One turn or mirror swaps these rows in pairs. Which row does each one swap with?
The rows were stretched afterwards, more along some directions than others.
Q313: [  3   1  -1   1  -3 -14  -4   3   4 -12 -12   8  -8  16 -30  -5  16   1
  -4  -1 -13 -16  27  -4 -20]
Q814: [  7   0  -2  -6  -4   6   3   6 -10 -15  -9   7  -3  -3 -16   0  -9   1
  -8   4   4  16  -2  -1  -6]
Q501: [-13 -16  -8  13   1 -17 -13   4 -11 -27  -7   7  -1  11 -31  -9 -11   0
   3   6  18 -14   4 -28  -8]
Q44: [ 11   2  -7  -2   2  11  11   6   5 -20 -17   7  -2   3   3  -1  -8  -7
  -9  12   7  15   2  -2  -9]
Q603: [ 22  20  17  21  13  -5 -20  -9 -22  -2  -9 -11   9  -3 -20 -12  12 -16
  -5  -2  -4   9  25   0 -13]
Q613: [  4  -2  19   0 -15  -7 -11  -3  -2   0   5  10  -8  18 -13   4   2  -3
  17 -15 -22  -3  17   8 -10]
Q840: [-17 -17  -5   5  -8 -25 -11  10  -4 -23 -16   8  18   2 -14 -15 -10  10
   2   5   9 -21  -4 -25  -8]
Q936: [ 14  -2  11   8   2  31   2   2  -1   1  12 -11  16   7  -1  -4 -14  10
   2 -14   2 -13   0   1  -7]
Q573: [  0   8  -1  -8  -1  -5   4   3   2  -9 -11  12  -7  -3   4  -3  -4  -5
  -9   1  -1  19  -8   4  -2]
Q650: [ -4 -16  11  24   4   3  -1  -7   9  -3  -5  -9  -2  15  19   6  11 -15
  -9   9 -14  20   6  -5 -13]
Q278: [ -1 -14   9  -8 -21   6   4   8   5   0   5  14   5  25   5  -1 -10   4
   8 -15 -12  -6   9   6   3]
Q407: [ 22 -16 -11  14  -2  -8   0  -4   4 -16   1 -10   9  14 -31   6  -1 -19
   5  14  18  21  -2 -18 -16]
Q835: [  4   6   5   1   4   2   7  -5  -8   1  -7   9  -8  -1  11  -2 -12 -11
  -1   3   1  28 -10  -3  -3]
Q983: [  0 -19   0  16   6 -22 -11   4  -8 -24 -21   0  13  17 -16 -24  -1  -7
   4  10  -2 -11  18 -17 -19]
Q992: [ -2  -3 -13 -11   2 -28   9  -3  -2  -5 -10  -1  -5  -6   1  20 -14   3
  -3  -3   6   7 -25  -6  -4]
Q874: [  0 -23 -15   3  -4 -18  15  -3  12  -1   2   4  -6  11   4  23  -5   2
  16  16  11  25 -10 -22 -18]
Q959: [  9  11  14  11  -1   0 -24  -6 -33 -16 -12   1  13  12   3 -17  -5 -21
  -1  -5  -9   3  20  11  -6]
Q637: [ 13   0   0  24  14   8  -1 -28 -15  -2   8 -15  26   5  10  -3 -10  -8
   1 -15   9   0  -1  -1  -9]
Q207: [ -7 -22  -2   9   4 -30  -8   5  -4 -29  -6   2   4   8 -27  -5   0  -7
   4  20  14 -11   6 -23 -12]
Q635: [ 29  12  13  16   5   5 -14   0 -23   0 -12  -7   4  11 -28 -10   3 -15
  -3  -4 -12   4  42   5 -12]
Q456: [  5   4   3  -4  -2   6   2   3  -1  -7 -10  12 -11  -3 -10   6  -6   0
  -9   0   1  25  -5  -3  -4]
Q902: [  7   4 -19   6  14 -20   9  -6  -3 -12 -10  -2 -10  10   7   9  -8   3
  -1   0  10  10  -8 -13 -12]
Q400: [ -7 -10  -6  -4  -8 -19  -9   2 -18 -27  -9   4   8  16 -17  -9 -18   5
  12   1   7 -27   2 -18 -13]
Q166: [ 28  -6  -1  17   2  24 -14 -18 -13  -4  20 -17  20  15  -5  -1  -9  -6
 -19 -12   3   8   7  -1  -7]
Q692: [ 21   9  10  30  17   0 -15 -24  -8  -3  -2 -16  13   5 -12 -10   6 -19
   4  -1   3  -1  18   0 -17]
Q967: [ 16 -27 -13   1  -2   1  16  -1   0  -1  -6   2  12  14 -15   1 -13   3
   2  10   4  10  10 -15  -6]
Q583: [  6   6 -22   4  10  -4  12  -3   6 -11  -5   2 -13  15  11  10 -11   6
   0  -4   8   6 -12 -11 -14]
Q531: [ 35   4  -7   7  10  21  -2   1  -3 -13   5  -4  12  10 -15   1 -17   3
   2  -6  13   5   6   3 -16]
Q607: [  7 -13  -8   9   3 -13  10  -9  12  -1   6  -7   2  -1  11  28  -2  -1
  14  16  18  17 -13 -12 -20]
Q312: [ -7   3  18   8   0 -16 -27  -8 -22 -20  -6  12   8  11  -6 -12  -2   0
  -3 -28 -23  -4   7  11 -16]
Q559: [ 12 -26   3  22   3   9   8  -1   7 -10  13  -8   1  23   2   9   1  -1
  -1  10  -1  10  22 -22 -16]
Q914: [ 24  -9  -1  -1   2  11 -14   8 -10 -20  -3   7   5   5 -37  -4 -14   1
   4  -9   4  -5   9  -4  -9]
Q684: [  6 -13  21  15  -3  14  -1 -14 -14  11   0  -3   8  18  12   0   0 -14
  -9   8 -16  16  20   3   3]
Q92: [  3 -15   2   2   0 -16 -15  11 -15 -24  -6  10   5  20 -19 -20 -17   3
  11   7   5 -16  16 -25 -14]
Q693: [  3 -20  18  23   6  -5  -2 -21 -18  12   2  -9   3  14  19  16   0 -20
  -3   3 -18  19  15  -1  -9]
Q284: [ -1 -13  20   2 -12  -4 -15  -4 -15  -2   6  11  11  20  -9   2  -3  -9
  11 -12 -19  -7  13  12  -7]
Q884: [ 17   5   3  17   8 -17 -28 -12 -26 -25  -5  -8  18   5 -10  -2   2 -27
 -13  -6   0   8   3  10 -11]
Q576: [ 18  -5  18  13   1  11   0  -1 -15  -5   5  -9  15  13  -4  -4 -21  -4
   0  -6  -6  -5   4  -4 -10]
Q58: [  7  -2 -24  10  11 -18   5   0   5 -15 -17  -6  -7  13   1  12   0   2
 -11  11  17  12  -4 -19 -15]
Q26: [-10   3  -4   7   1 -16  -4  -5  15  -8  -7   2  -4   2 -25   4  15   6
  -6   1  -2 -10  15 -11 -23]
Q417: [ 17  -3   5   8   8  25  -7  -3   4  -7  16 -16  18   7   1   2 -14   7
  -4 -14  -2 -12   5   5 -10]
Q194: [  4   4  -7   5   4   8  -1   2  20  -7   8   5   5  10   5  14   0  23
  -7 -21  -2   7   3   2 -12]
Q13: [ -2   1  -2  29  10  12  -2 -27  -6  11  10 -10   4  21  17  -1   9  -9
 -16  -1 -10   6  11   5  -5]
Q879: [  5  -2   2  14  -1   1 -18   1 -28 -20 -17  12  13  19 -10 -20  -1  -5
 -10 -11 -19 -14  30  10  -5]
Q226: [ 38 -10  -6  -3  -6  18   1   4 -16   1   7  -5   8  14 -18   5 -20  -4
  12   8  11   3  12   7  -4]
Q933: [ 10  -2 -29  10  12  -5  10  -2  11 -13 -14  -6 -11  11  -6  14   0   5
  -8  10  17  13  -5 -20 -13]
Q327: [  5   0  -3  22   3 -11 -18  -7 -13 -31 -17   0  12   4  -7  -3   2 -29
 -13  -2   2  10   2   0 -16]
Q459: [ -7 -22  -7  14   7 -25   0  -5  18 -11 -12   7  -7  -1   1  16  14 -11
   4  16   5  23  -3 -23 -19]
Q353: [ 14  -9  16  16  10  18 -14 -19 -28  -4   7  -9  10  14 -13  -7 -18  -1
 -10 -17  -8  -6   4   1  -9]
Q36: [  3   0 -22  -5  -2  -7   3  -3 -12  -5   0   0  -9  12   3  14 -22  14
   6  -2  16  12 -15 -19  -2]
Q217: [ 17 -10   6  25  16  -3 -13 -14 -17 -12   1 -18  32   7 -14  -6  -8 -16
  11   3  11 -13   8  -8 -18]
Q64: [  7 -16  14  16   2   7   9 -24 -16  22   1  -3   5  20  25   7   1 -18
  -4  -4 -20  17   8   7  -5]
Q103: [ 15  10   1  28  20   0 -13 -18   5 -18  13  -5   1  14 -18  12   9  -5
  -7 -12  11  14   6  -4 -23]
Q115: [ 15  -2  -7  11   1  23  -5  -7  -6  -9  12 -18  18  18  -8   5 -15  14
  -6 -12   3 -19   3  -3  -6]
Q258: [ 10   1  -1  14   4  -6 -18 -10 -22 -27  -3   1  13  11   2  -8  -3 -15
   0  -7  -9   6  10   0 -22]
Q883: [ 11 -11   2   8   2  24  -7   1   0  -7  10 -13  17   8 -16  -4 -13   3
  -8  -3   2 -20   9   1  -7]
Q42: [  3 -27  15  10   1  -2   5 -21 -13  18   6  -2   0  20  20  11  -4 -15
   1   4 -22  19  16  -1  -3]
Q54: [  0   8  -2   5  15  -2   8   0   6  -2 -15   4 -10  -3   7   1   8 -10
 -16  10  -2  16  11  10   2]

Q36 is swapped with Q44
Q400 is swapped with Q959
Q207 is swapped with Q884
Q835 is swapped with Q583
Q914 is swapped with Q459
Q278 is swapped with Q637
Q559 is swapped with Q166
Q814 is swapped with Q58

